128 stands for zero in the data rows.
Two rows play each game, the first against the second. How much does the first row win by? 20 is about a draw, 40 a big win and 0 a big loss. Wins can go round in a circle: one row can beat a second, the second a third and the third the first. Each row has two weighted sums of its numbers, A and B, taken from their middle values. A row wins by its A times the other's B, less its B times the other's A.
[147 113 100 143 123 117  93  75 111 133 138 150 132  95 124  99]
[120 162 154 126 114 113 133 136 116 126 123 133 113 124 134 141] >> 2
[135 187 124 148  95 160 151 119 114 139 195 118 112  87  96  84]
[106 111 146 107 139 123 113 116  89 127 135 131 137 136 125 165] >> 8
[140 118 117 103 117 112 115 152 105 129 103 115 122 148 175 125]
[184  93 124 104 132  73 113  96 107 136  71 170 115 160 140 152] >> 25
[157  94 128  94 110  98 147 105 188 165 102 171  98 147 186 130]
[ 77 167 173 146 134 106 139  75  97  88 176 119 119  91  99 118] >> 20
[158  99 131 144 131  98 100 101 139 133  68 151 130 147 155 151]
[ 74 143 147 136 142 144 142 105 125 102 157 103 124 125 108  81] >> 30
[146  75 115  63 132 140  69 152 181 185  95 153  78 176 147 150]
[128 121 164  94 118  95 136 131 155 154 110 143 101 145 150 157] >> 24
[131 158 143 133 162 146 127 166 113 104 118  98 121 159 126 112]
[151 104 131 109 146 120 128 117 153 121 115 125 118 129 116 146] >> 15
[113 129 138 138 152 119 113 122  78 100 128 128 142 114 119 141]
[150 145 109 135 122 134 111 163 125 142 121 115 110 146 118 123] >> 25
[119 126 126 146 116 125  87  74 117 138 130 145 134 114 120 116]
[125 122 120 164 148 122 120  95  58  87 122 109 152  94 128 130] >> 22
[132 143 157 156 138 128 130 109  53  81 150 106 179 103 115 126]
[123 154 140 106 125 128 121 157 122 141 139  95 130 155  83 144] >> 14
[132 128 109 130  85 137 110 140 128 161 142 112 103 144 115 142]
[151 118 131 157 160 120 101 134 123  95 133  88 180 134  99 119] >> 17
[135 111 146 114 127 166  98 168 102 137 111 142 153 139 125 130]
[161 100 117 133 115 109 112 118 167 155 103 129 113 146 169 125] >> 16
[140 105 123 107 164 136  83 121 124 144 103 158 131 149 146 123]
[122 125 139 121 129 125 133 117 109 118 129 109 139 107 100 123] >> 29
[ 50 152 123 137 111 140 128 150 106 136 169 117 137 130 118 137]
[102 132 110 101  84 171 149 192 184 191 130 148  77 150 147 138] >> 19
[167  93 110 117  98  81 126 123 151 168 110 134  92 153 170 164]
[171  55 116 125 159  81  89  92 124 135  69 136 120 153 185 180] >> 17
[ 99 151 131 132 126 122 131 138 134 117 147 116 134 138 114 113]
[110 173 145 139 108 135 169 167 108 107 163  94 103 128 116 118] >> 16
[150  92 111  55 104 132 125 166 183 193  89 172  72 158 161 169]
[166  95 147  98 166  94 114 122 106 122  78 154 119 135 133 151] >> 20
[140 168 131 139 121 159 143 122 122 127 175 136 150  79  87 107]
[143 138 117 177 176 110 139  91  98  64 144  74 172  84  97 119] >> 16
[176  75 115  82 140 105  63 110 145 162  82 186 147 164 138 148]
[135 132 126 104 122 137 106 157 139 152 135 157 137 116 126 125] >> 10
[100 152 136 160 135 182 102 121  82  99 123 125 151  77 114 120]
[117 117 130 116 109  91 118 161 153 150 126 133 121 179 149 146] >> 20
[122 148 108 195 171 134 117 117  66  59 128  73 186  94  84 123]
[ 96 144 148 121  92 104 115 109 156 144 151 121 105 154 111 132] >> 18
[149 106  85 129 122 147  74 100 159 168 106 146 120 122 141 116]
[ 69 160 146 185 153  75 150  89  76  63 154 100 148  86 102 137] >> 15
[135 118 117 133  90  85 141  81 128 144 107 167 107 117 174 140]
[150 130 111 109 149 104 123 124 101 122 157 133 136 141 125 130] >> 18
[143 123 100 160 124 141 156  85 117 110 128 111 139 106 160 122]
[181  67 111  99 146  89 133 156 162 157  55 111  94 182 173 197] >> 18
[123 141 143 142 141 101 126 147 109  94 134  92 156 137 127 115]
[139 102 132  97 141 136 133 122 141 127 108 152 135 124 133 121] >> 19
[174  95 143  81 127  80 138 106 180 169 111 160  86 166 173 134]
[152 144 129 199 143 113 174 103 112  64 131  95 213  92 133 103] >> 20
[ 95 205 125 160 100 165 151 142 150 126 201 109 123 104  90  68]
[ 53 220 142 197  91 168 189 148  92  75 189  51 170  70 119  60] >> 14
[118 131 125 166 128 123 121  86 115 104 121 125 150 110 118 111]
[105 153 126 132 127 140 131 161 132 125 143 121 127 131 112 143] >> 15
[179  80  99 116 124  53 119  73 168 168 128 152 102 125 160 164]
[184  90 113 116 150 108 130  96 161 154 108 154 106 115 124 138] >> 19
[113 170 104 122 116 151 132 154 130 142 161 135 107 124 102 125]
[145 114 156  93 137 105  95  96 157 148  95 134 111 128 119 133] >> 24
[143 146  97 143 105 118 137 135 114 148 155 125 124 126 127 143]
[ 84 178 113 141  91 124 143 142  88 118 192 136 146 105  97 137] >> 23
[120 157 116  95  99 133 133 145 133 152 163 106  94 147  84 131]
[ 85 133 165 147 164 144  79  72 109  95 122 139 150 105  97  89] >> 17
[ 65 210 124 191 152 206 151 172  75  54 193  42 213  52  45  69]
[ 82 156 115 177 143 166 144 114 101 103 170  93 157  99 112 103] >> 13
[ 72 187 147 170 118 153 182 148  88  62 156  71 167 103 119  95]
[143 121 143 119 128 103 124  99 131 136  93 145 127 127 128 130] >> 18
[151  78 125  49 117 104  91 140 188 217  40 177  72 206 188 154]
[110 114 134 133 143 141 151 153 162 124 119  98 137 146 148 118] >> 34
[162 111  90 182 105 113 139 102 116 122 159 113 167  87 148 130]
[117 146 130 161 132 129 108  88 100  95 144 121 151  87  98 114] >> 21
[184 117 121 146 148  96 136 150 128 102  94 113 151 133 156 160]
[127 108 138  93 134 113 155 125 173 163 128 137 100 148 143 132] >> 12
[131 152 101 135 111 150 106 148 133 142 132 103 137 119 112 135]
[135 116 131 118 145  99 114 109 142 125 133 156 115 120 129 102] >> 26
[142 126 117 122 111 112 122 142 109 140 104 129 124 141 141 142]
[116 119 119 132 143  97 113  68  97 124 152 153 111  84 119 135] >> 25
[151 109 138  97 110  93 149 116 167 171 106 146  61 152 167 134]
[166  89 150 108 154  88 122  77 139 142 123 148  88 142 121 144] >> 20
[106 112 152 142 150 100 113 116 123 106  84 108 159 126 154 141]
[126 114 129 123  75  85 134  87 167 151 154 159  82 114 156 103] >> 10
[ 81 125 139 151 136 139 121 127 111 110 128  93 114 129 128 153]
[ 98 176 123 195 157 168 150 122  36  54 213  72 196  84  71 104] >> 24
[161  96 129 129 135  81 152  88 138 124 129 164 133 105 154 137]
[124 134  72 104  78 196 135 175 172 204 141 141  63 110 144 155] >> 17
[164 123 105  84 118 166  89 205 141 188 120 167  93 187 109 133]
[ 91 194 133 194 133 166 188 146  88  70 192  90 179  71  82  96] >> 11
[133 117  91  93 109 169 128 143 189 195 134 169  83 157 148 148]
[154 114 105 134 136 118 106 146 132 134 109 122 110 152 151 131] >> 13
[155  92 125 100 118 112 117 147 179 166  91 157 118 145 139 117]
[130 143 115 137 143 144 135 136 111 126 123 108 139 119 143 139] >> 20
[157  98 103  50 110 155 121 160 164 192  99 148  87 182 149 177]
[110 135 124 217 173 117  98  99  42  41 129  80 232  82 100 115] >> 12
[106 135 135 113  89 141 140 119 122 136 151 152 105 119 149 115]
[168 106 111 138 129 109 119  82 102 121 137 152 146  87 137 126] >> 20
[121 106 118 149 109 120 107  77 135 136 126 140  94  98 125 120]
[159  77 152 120  98  64 163 108 145 125 120 118 114 126 176 130] >> 32
[ 90 152 140 132  81 109 162 140 146 131 130 148 118 133 151 135]
[106 157 113 117 121 194 138 150 131 135 165 105 114 130 107 108] >> 20
[162 110 136 154 187 125 128 140 124 101  96  73 171 118 135 127]
[164  89 116 104 108 114 119 134 166 161  99 201  94 144 174 138] >> 32
[136 142 131 155 105 115 152 141 123 106 144  93 138 117 123 136]
[127 101 139  97 147 158  72 154 125 155 117 143 118 161 118 166] >> 12
[184 101  89 102 155 153 105 119 134 146 143 134 121 133 114 131]
[ 81 144 146 135 116 158 127 136 134 131 126 128 145 141 122 107] >> 24
[129 112 142 121  95 115 148 130 146 150 127 135  92 157 150 130]
[123 114 135 110 111 108 115 124 108 140 136 147 101 133 121 144] >> 22
[130 138 129 111  95 146 152 126 176 152 135 111  90 133 153 111]
[144 107 100 104 111 124 108 132 171 173  98 167  96 149 161 138] >> 21
[159 116 122 169 162 122 125 127 105 101 113  95 158 106 127 125]
[ 70 188 165 234 165 109 170  60  48  12 203  91 209  46  68  73] >> 19
[121 126 117 125 115 121 124 120 125 135 140 165 131 115 132 105]
[150 139 162 142 142  97 139  91 135 108 131 120 128 118 126 112] >> 17
[222  59  83  57 137  88  97  85 161 194  94 226  74 176 158 147]
[117 118 142 141 149 113 123 126  81  91 104  93 182 136 151 133] >> 31
[132 137 123 135 135 132 134 101  89 115 133 124 132  99 124 119]
[101 134 139 172 147 113 128  93  92  77 156 102 196  86 108  75] >> 18
[167 106 131  97 106  92 150 127 143 143 135 145  82 166 146 128]
[152 117 123 169 153 118  98 108  86 109 126  99 159  89  80 153] >> 17
[131 118 130  95 104 135 132 149 163 157 130 153 113 135 138 123]
[103 126 106 135 139 149 142 132  87 105 135 150 134 119 140 134] >> 20
[129 115 149 128 138  89 160 143 152 125 116 126 114 170 179 137]
[ 72 198 128 162 145 173 144 117  77  68 172  90 177  75  99 103] >> 20
[138 116 132  81  89 102 120  94 163 172 147 138  72 120 134 125]
[178  93 109  68 115 112  99 135 167 196  85 180  71 164 141 162] >> 21
[ 95 167 161 143 109 147 176 125 105  85 137  89 146 118  98 122]
[141 134 140 135 149  85 158 109 113  94 116 114 138 106 133 125] >> 35
[159 103 121  98 136 143 111 139 148 157  99 144 106 178 153 155]
[147  97 104  64 124 135 103 123 125 170  87 175 103 160 131 135] >> 20
[145  95 126 138 143 146 124 135 135 135 130 135 135 112 112 114]
[196  87 115 135 127 105 108 113 124 138  79 150 141 121 173 140] >> 26
[105 129 139 118 128 147 137 176 102 115 138 121 153 171 124 126]
[185  89 115 136 127  74  90  92 155 148  87 181 111 121 172 138] >> 12
[137 113 137  68 106 127 137 184 194 181 127 160  71 174 134 140]
[139 123 112 159 120 128 161  91 126 117 142  94 147 103 145 112] >> 19
[126 144 126 200 166  93 146  99 111  63 130  94 184  84 129  99]
[ 69 192 129 152 102 176 182 161 141 106 185 102 109 104 117  91] >> 16
[ 96 168 109 102 101 177 171 181 134 147 168 110 106 138 121 137]
[180  77 143  91 129 127 124 107 129 135  84 159 110 133 127 144] >> 8
[182  51  84 125 149  90 114  67 132 144  73 153 104 106 175 152]
[174  76 114  95 144 132 112 124 177 151 108 121 133 158 142 127] >> 17
[137  81 163 165 144  49 116  49 100  84  84 130 173 118 156 116]
[178 108 120 113 141 146 113 149 132 129 127 132 130 151 104 145] >> 30
[ 50 171 167 113 133 204 145 141 118 107 182 105 137 129  64  96]
[126 109 105 117 134 144 111 137 122 135 120 149 132 136 124 140] >> 12
[132  98 140 119 157 141 130 158 116 121 101 144 154 144 112 161]
[137 142 148 185 143 138 139 121 130  93 149  77 186 104 107  98] >> 14
[123 176 139 198 124 151 169 116 101  68 179  85 180  76  83  97]
[107 131 138 165 137 124 111  84  94 100 153 119 168  95  90 121] >> 14
[126 153 112 106  89 175 134 173 178 173 134 135  89 143 162 118]
[143 115 144 189 156  90 131  97 109  82  91 116 183 106 156 117] >> 22
[156 125 108  92 133 146 134 141 152 147 120 146  94 163 114 123]
[120 149 139 211 129 126 173  74  58  50 158 102 195  49 115  91] >> 18
[153 127 130 160 121 138 151 138 165 124 149  95 155 118 117 113]
[ 74 155 169 149 127 118 128 121  94  94 133 120 159  89 116 136] >> 25
[128 142 157 140 147 118  97  94 127 114 144 116 143 128  99 122]
[ 74 185 132 153 140 180 127 113  59  86 168  97 148  79  73 124] >> 20
[114 130 163 121 139  76 132 150 107 115 125 100 131 151 158 159]
[164 121 114 118 140 139 106 146 114 137 116 130 133 132 126 115] >> 27
[108 148 152 153 131 158 134 130 119 113 121  94 139 106 131 122]
[130 111 110 100 102 102 130 120 172 156 150 107 100 140 133 140] >> 13
[145  55 136 115 168  89  70  85 145 149  74 174 141 140 143 137]
[ 90 199 116 138  87 195 172 141 147 142 193  96 127  91 117  89] >> 15
[112 137 114 169 146 141 152 138 111  85 108 111 150 114 152 129]
[117 160 124 168 125 145 135 149  88  83 140  84 190 117 127 111] >> 17
[ 96 159 117 132 134 168 130 154  93 125 188 136 140  93  76 114]
[223  37 104  57 142 104  66 146 166 185  38 201 103 206 177 155] >> 24
[145 115 110 129 131 100  87 128 118 128 118 150 134 131 128 119]
[ 79 138  91 136 104 144 145 132 111 132 129 140 110 106 148 131] >> 15
[152 124 128 134 128 106 105 108 109 113 133 129 141 119 105 130]
[186 117 110  91 134 203  98 199 159 157  81 129 127 141 125 110] >> 19
[160  77 119 114 122 112 125 111 153 157 107 169 101 137 161 112]
[153 108 120  75 108 137 138 154 178 171  97 173  78 167 143 153] >> 17
[114 118 137 152 139  88 146  80 118  99 120 142 146 108 152 116]
[123 108 137  97 122 143 128 145 164 165  78 138 121 157 166 140] >> 27
[104 132 125 132 111 166 144 125 167 143 163 109 106 142 124 103]
[138 111 141 123 146  91 119 104 134 119  96 149 130 133 143 151] >> 16
[169 129 105  82  98 158 123 206 195 198 119 137  90 191 149 134]
[125 150 113 126  85 156 161 175 140 150 151 165 114 139 123 119] >> 22
[104 157 119 143 120 128 138 149  88 105 132 126 128 130 104 126]
[ 96 152 118 128 121 188 122 142 160 141 131 126 132 121  96 104] >> 28
[169 122 125  54  79 167 128 197 176 194 113 154  70 183 135 152]
[150 167  99 129 118 191 152 224 156 150 118 101 142 149 131 121] >> 29
[174  98 133  56  79 142 122 156 180 192  72 191  79 174 131 146]
[119 110 122  79 108 154 138 129 129 180  99 193  83 133 162 148] >> 22
[164 129 103 208 179  67 120  54  69  50 153 129 206  57 115  81]
[ 78 192 138 171 170 184 175 135  78  68 164  77 177  71  83 118] >> 1
[109 119 151  73  66 128 138 139 163 162 160 168  80 141 138 137]
[143 116 103  68 134 140  99 160 166 179 129 199  76 172 143 134] >> 20
[105 138 119  76  88 169 130 174 182 201 137 152  76 145 141 154]
[143 129 131 127 159 110 142 139 144 117 118 133 148 138 114 127] >> 22
[129 114 172 118 155 123 114 141 104 121 146 123 150 139  98 152]
[150 128 134  86 116 133 160 158 182 149  93 148  81 162 146 116] >> 26
[149 102 145 109 156 134 108 148 152 143  88 118 115 166 107 144]
[150 115  92 151 171 104 128 120 127 127 102 103 136 117 120 150] >> 21
[127 100 117  98 139 132 122 159 143 148  61 105 142 182 141 143]
[155  96 158  97 125 104 113 128 147 144  82 155 123 147 146 146] >> 30
[146  83 141  87 137 101  96 100 150 164 107 163 123 123 118 130]
[130 137  91 143 121 119 141 143 126 127 136 137 124 136 137 148] >> 11
[113 114 148 175 157  83 136  82  49  69 100  96 173  85 118 139]
[102 142 139 160 122 153 169 121 101  99 163 106 147  90 134 105] >> 24
[113 120 129 119 136 136  84 107 134 135 136 141 113 130  97 137]
[161  72  91 119 153 114 126 105 186 164  89 161  98 125 168 154] >> 13
[116 109 135 132 125 116 145 142 114 116 129 139 141 145 123 132]
[125 117 144 108 136 155 132 128 122 130 125 133 120 132 112 136] >> 26
[125 114 187 143 123  95 144 130 134 103 115 147 157 148 164 129]
[143 119 144  88 104 148 163 186 197 174 115 146  80 191 156 135] >> 22
[126  94 111 120 139  87 128  77 141 148 103 158  74 117 163 184]
[117 132 131 140 145 107 123 103 100 105 120 107 133 118 138 148] >> 15
[130 116 136 117 116 135 137 123 171 148 115 160 112 129 161 143]
[132 133 129 132 121 151 139 158 128 131  96  88 123 133 129 167] >> 15
[111 151 163 135 148 132 102 103  77  83 131 119 157 139 109 116]
[109 162 106 146 116 178 154 201 150 130 142 116 132 146 138 126] >> 16
[124 137 105 162 119 112 144 107 120 116 124 140 145  98 138 117]
[178  76 116  93 124  94 123 114 144 160  82 164 108 147 159 180] >> 13
[119 100 119  98 133  98 111 116 108 136  92 165 118 147 145 149]
[ 91 176 154 134 143 201 130 143  85  97 155  89 141 109  94  99] >> 22
[158 136  92 124 109 138 127 119 144 138 154 123 112 140 122  95]
[116 139  87  80  91 170  79 146 172 204 165 183  89 145 113 159] >> 15
[113 152 157 103 144 120 106 125 116 119 124 154 121 136 136 135]
[102 163 123 159 131 120 123 105  97  82 186 120 151  96 100 109] >> 26
[147 128 109  66 120 183  97 176 166 184 132 144  88 172 125 143]
[126 123  97 151 134 142 129 108  88 111 174 119 158  96 116 115] >> 20
[124 144 133 169 130 116 130  82  77  78 165 105 168  73 129 113]
[136 137 147 118 121 115 108 124 122 127 130 126 146 108  82 103] >> 16
[122 152 109 156 102 130 139 145 120 132 143 113 136 112 140 123]
[159  85 111 106 132  85 101 121 148 166 110 154  90 155 167 149] >> 25
[ 93 151 106  87 138 159 132 179 149 143 147 137  81 152 119 149]
[145  66 112 102 120  85 125 119 158 159  90 151  76 139 179 166] >> 12
[ 98 195 140 162  89  91 167 140  67  82 187  98 147 107  92 140]
[105 118 151 111 126 121 116 139 152 149 129 138 103 148 110 122] >> 17
[152  97 129  91 134 105  99 108 124 152 123 165  97 135 118 145]
[ 54 184 119 135 134 156 169 160 103  98 143  79 130 148 122 109] >> 21
[170 103 114  70 118 125  95 158 143 173 140 149  78 152 121 155]
[114 162 149 135 113 134 128 147 113 130 136 117 129 136 103 122] >> 20
[154  92 116  92 133 117 110 108 152 167 130 133  86 132 127 148]
[132 128 102 164 158  67 142  97  90  86 140 124 149  99 135 105] >> 22
[119 127 133 157 144 108  87  61  93 100 161 159 173  95  86 110]
[106 154 137 108 104 186 151 167 177 157 143 115 105 146 110 124] >> 33
[ 92 167 134 152 127 115 156 104  78  78 187 124 157  85  99 115]
[153  87 134  84 126 124  98 138 153 171  86 136  88 193 140 152] >> 20
[205  64 140 114 133  43 114  96 133 131  53 173 118 138 181 130]
[113 141 160 155 105 100 150 141 125 111 144  98 108 149 137  99] >> 19
[128 134 112 154 147 191 127 151  98  99 121 110 153 111 107 121]
[192  51 101  95 174  92  77 106 151 166  58 180  99 139 170 162] >> 26
[143  90 117 117 105  76 148  91 154 143  91 165 114 119 189 119]
[ 89 172 140 161 116 109 144 122 105 108 165 133 147  96 131 111] >> 16
[128 133 131 143 140 168 128 174  96  99  86  88 165 136 118 143]
[108 119 133  89  89 133 114 140 191 180 114 151  70 166 146 151] >> 9
[ 83 173 157 172 134 145 130 134  71  84 126  71 159 116 117 120]
[ 79 161 141 156 131 129 121 111  75  92 122  85 157 111 119 147] >> 19
[144 127  96 127 110 163 118 137 148 146 144 114 119 100 102 115]
[ 83 151 104  81  89 201 115 170 132 157 174 136  96 165 113 121] >> 18
[131 114 156  54 130 159 136 158 179 167 121 115 100 155 127 171]
[126 148 126 156 135 150 120 124  89  97 136 122 160  83  81 137] >> 35
[145 116 116 120 123 122 142 137 170 139 152 125 117 133 120 126]
[109 116 151  88 142 145  93 155 146 158 109 143  94 164 123 161] >> 21
[131 136 147 153 151 141 123 171 115  98 119  92 179 130  97 146]
[145  92 130  73 113 133  88 110 138 167 135 173 101 133 121 140] >> 14
[150  98 154 143 131  79 115  69 161 127 132 128 127  98 157  93]
[138 138 119  84 116 138 166 218 149 166 115 104  80 188 151 180] >> 27
[114 184 139  87  81 122 204 142 195 162 174 135  61 143 158 105]
[118 150 127 155 136 129 143 118  86 102 179 108 146  95 110  96] >> 17
[211  63 107  98 134  78 112 147 160 154  72 151 128 167 151 169]
[ 95 162 124 158 105 143 146 139 138 130 158 117 146 120 101 115] >> 18
[129 136 137 115 126 127 132 107 157 149 126 112 105 135 151 129]
[133 119 117 115 127 140  72 134 130 143 111 137 153 125 113 120] >> 20
[103 112 154  91  95 121 110 102 160 160 136 142 104 134 116 132]
[ 97 140 146 157 181 164  89 152  62  67  93  73 235 135 124 109] >> 29
[108 121 127 116 115 158 146 141 144 151 133 152  79 146 149 130]
[137 100 129 136 128 100 110 100 123 110 110 166 142 122 141 128] >> 22
[138 121 109 139 159 103 118 115 137 120 134 126 142 151 142 106]
[109 126 161 164 140  96 150  59  83  81 130 142 156  98 128 115] >> 31
